Look-ups in named tables: a row name and a column name give one cell, copied from the table.

vanaz =
        tiv  mir  tezuki  tasi  totesa  zuges  tekeme
rikun   -19  -17      67    74     -39     55     -24
dip      16   34      63   -13     -55     80     -29
sumok    11   28      81     9     -52     73     -23
kasasa   15   36      14   -38     -54     78     -56

rikun, tiv => -19
dip, zuges => 80
rikun, tasi => 74
dip, totesa => -55
sumok, zuges => 73
rikun, tekeme => -24
kasasa, zuges => 78
kasasa, tiv => 15
sumok, mir => 28
sumok, tezuki => 81
dip, tezuki => 63
Which row has the largest totesa? rikun

pul =
	valu	vegat	fol	kare	sol	gurez	fupit	pigi
lanopi	74.872	22.527	82.000	26.331	62.068	36.133	44.077	19.621
fik	32.763	52.847	39.234	74.008	48.727	52.674	61.453	64.673
kur	47.984	94.834	33.186	79.788	42.131	66.621	29.207	84.855

fik, sol => 48.727
kur, fol => 33.186
kur, pigi => 84.855
lanopi, valu => 74.872
fik, fol => 39.234
lanopi, fupit => 44.077
Row with the largest pigi: kur

diz =
         givutot    gab
bibok      42154  33890
dev        49326  43752
sisobe     50617  35045
limepu     81560  66294
suvok      38443  32395
zut        36991  23492
ziguluf    37057  23273
nobezof    41520  25579
gidu       82083  65739
gubuna     55595  50036
soz        37111  24856

gab of gidu: 65739
gab of gubuna: 50036
givutot of ziguluf: 37057
gab of sisobe: 35045
givutot of gubuna: 55595
gab of bibok: 33890
Which row has the largest givutot? gidu

gel:
|  | sofog | budos |
|---|---|---|
| faf | 13.4 | -81.1 |
| mivik | -94.9 | 3.5 |
| vilel | -7.9 | -82.8 |
| bog | -79.6 | -73.1 |
| posumo | -85.1 | 24.3 |
| pir | -97.8 | 53.2 |
| div | -68.7 | -12.2 |

What is the budos of posumo in gel? 24.3
What is the budos of vilel in gel? -82.8
What is the sofog of vilel in gel? -7.9
What is the sofog of faf in gel? 13.4
What is the budos of pir in gel? 53.2
What is the sofog of pir in gel? -97.8
What is the budos of mivik in gel? 3.5
What is the sofog of posumo in gel? -85.1
What is the sofog of div in gel? -68.7
What is the budos of div in gel? -12.2
What is the budos of faf in gel? -81.1
What is the budos of bog in gel? -73.1
What is the sofog of mivik in gel? -94.9
What is the sofog of bog in gel? -79.6
Which row has the largest sofog? faf

kurusot:
|  | diporo | kina | nukogot | rut | mobone | resog |
|---|---|---|---|---|---|---|
| kopaba | 3766 | 14538 | 60481 | 54167 | 38303 | 44580 |
| fek | 57479 | 50824 | 42254 | 57070 | 49453 | 48751 |
| redug | 51141 | 44497 | 53102 | 93127 | 59099 | 61727 |
| ranuna | 45458 | 46733 | 55393 | 59972 | 54581 | 54253 |
| bovum | 43667 | 45644 | 57237 | 62591 | 55469 | 55469 |
| vek | 40549 | 40230 | 35416 | 55649 | 42602 | 43384 |
| doraf | 48176 | 47560 | 53430 | 56848 | 52963 | 52520 |
| virana | 23799 | 25952 | 42537 | 45284 | 34180 | 37973 |
| kug | 56782 | 49131 | 42217 | 48836 | 45800 | 45338 |
| fas | 53405 | 61107 | 61199 | 63057 | 68081 | 63516 |
| taraluz | 63153 | 62597 | 4900 | 14404 | 34890 | 27585 |
| pogofi | 53653 | 47752 | 45662 | 60094 | 49769 | 49946 |
| zut | 31778 | 38181 | 62518 | 63011 | 54223 | 55622 |

diporo of zut is 31778
nukogot of fek is 42254
mobone of bovum is 55469
mobone of redug is 59099
diporo of ranuna is 45458
rut of zut is 63011
resog of pogofi is 49946
rut of fek is 57070
diporo of fas is 53405
diporo of vek is 40549
mobone of fas is 68081
nukogot of pogofi is 45662
mobone of virana is 34180
kina of virana is 25952
rut of vek is 55649
diporo of fek is 57479
kina of vek is 40230
kina of fek is 50824
kina of bovum is 45644
kina of taraluz is 62597

nafe =
|  | roke | razom | pegosu | lel | folor | bem | zipir | tafu | duse | vuv |
|---|---|---|---|---|---|---|---|---|---|---|
| gak | 22 | 65 | 57 | 65 | 65 | 61 | 61 | 57 | 30 | 69 |
| luk | 24 | 61 | 53 | 61 | 65 | 57 | 58 | 60 | 33 | 67 |
| guk | 83 | 26 | 37 | 27 | 23 | 31 | 29 | 32 | 70 | 22 |
| batapap | 5 | 71 | 57 | 73 | 82 | 65 | 66 | 70 | 22 | 83 |
| besovu | 96 | 27 | 44 | 24 | 3 | 34 | 31 | 14 | 72 | 10 |
| lazonok | 31 | 55 | 49 | 56 | 63 | 52 | 53 | 59 | 38 | 63 |
| loda | 7 | 56 | 38 | 63 | 97 | 49 | 53 | 89 | 33 | 85 |
| zifepa | 50 | 44 | 43 | 45 | 50 | 43 | 43 | 51 | 50 | 49 |
| nizake | 3 | 70 | 54 | 72 | 86 | 62 | 65 | 75 | 22 | 85 |
| zate | 42 | 37 | 29 | 44 | 71 | 34 | 37 | 73 | 54 | 59 |

batapap, folor => 82
loda, vuv => 85
luk, lel => 61
zate, pegosu => 29
batapap, bem => 65
loda, bem => 49
guk, roke => 83
nizake, duse => 22
gak, lel => 65

lafa:
cols = bazafek, fako
nez: [36, 11]
sok: [80, 31]
tuk: [6, 8]
bimu: [48, 43]
til: [67, 63]
mosaneg: [3, 11]

til, bazafek: 67
bimu, fako: 43
sok, bazafek: 80
bimu, bazafek: 48
tuk, bazafek: 6
sok, fako: 31

ker =
            rek    zuko  finamun     dof     sof
numume    -5282    9622    28162   -7947     827
vel       17211   17324    -2479   17521   15345
dorer    -40503   41278     7527   88260   28317
pedube    14164     722    21072   15434     -36
fanivir  -11387   32963    22928   48335   32712
linu      28975    7139    24389   -4821    5081
setisad   12237   12549    24755   52674   54375
debip     14537    2631     -583   23975  -13263
vudizam   20456    6366   -17347   -5466   20765
temefat   -7545   -3230    22798    8651   12830
timo      -9986    1617    50690   57803    5025
reb       -7142   22212     3355   58095   23432
pov       28902  -11830    24042  -57876  -23391

zuko of reb = 22212
dof of dorer = 88260
rek of temefat = -7545
rek of numume = -5282
sof of timo = 5025
sof of temefat = 12830
rek of dorer = -40503
rek of reb = -7142
rek of vudizam = 20456
finamun of timo = 50690
dof of linu = -4821
rek of debip = 14537
rek of timo = -9986
finamun of debip = -583
Which row has the largest zuko? dorer

vov:
	mif	pek	tolid	fikav	gif	depin	dipumiv
rubeke	52	106	181	195	64	135	88
let	173	102	166	146	190	55	74
kesutam	65	113	51	41	185	79	176
suran	132	182	85	127	59	120	141
kod	184	157	162	155	129	141	75
dedere	76	51	96	41	129	64	122
zileva	75	143	151	99	159	69	134
kos	142	50	103	101	173	183	160
bitu	189	115	114	134	165	135	162
mup	145	72	195	143	136	57	167
noz	169	126	53	158	68	62	180
pafebak	130	164	123	157	176	156	111
rudit	37	49	126	141	168	73	53
rozev	44	185	48	107	77	130	101

depin of noz: 62
gif of kesutam: 185
mif of bitu: 189
gif of noz: 68
tolid of rudit: 126
tolid of kesutam: 51
gif of rozev: 77
dipumiv of kos: 160
pek of kod: 157
dipumiv of noz: 180
mif of kod: 184
depin of dedere: 64
tolid of noz: 53
gif of pafebak: 176
fikav of kesutam: 41
gif of kod: 129
depin of zileva: 69
tolid of pafebak: 123
depin of mup: 57
fikav of pafebak: 157

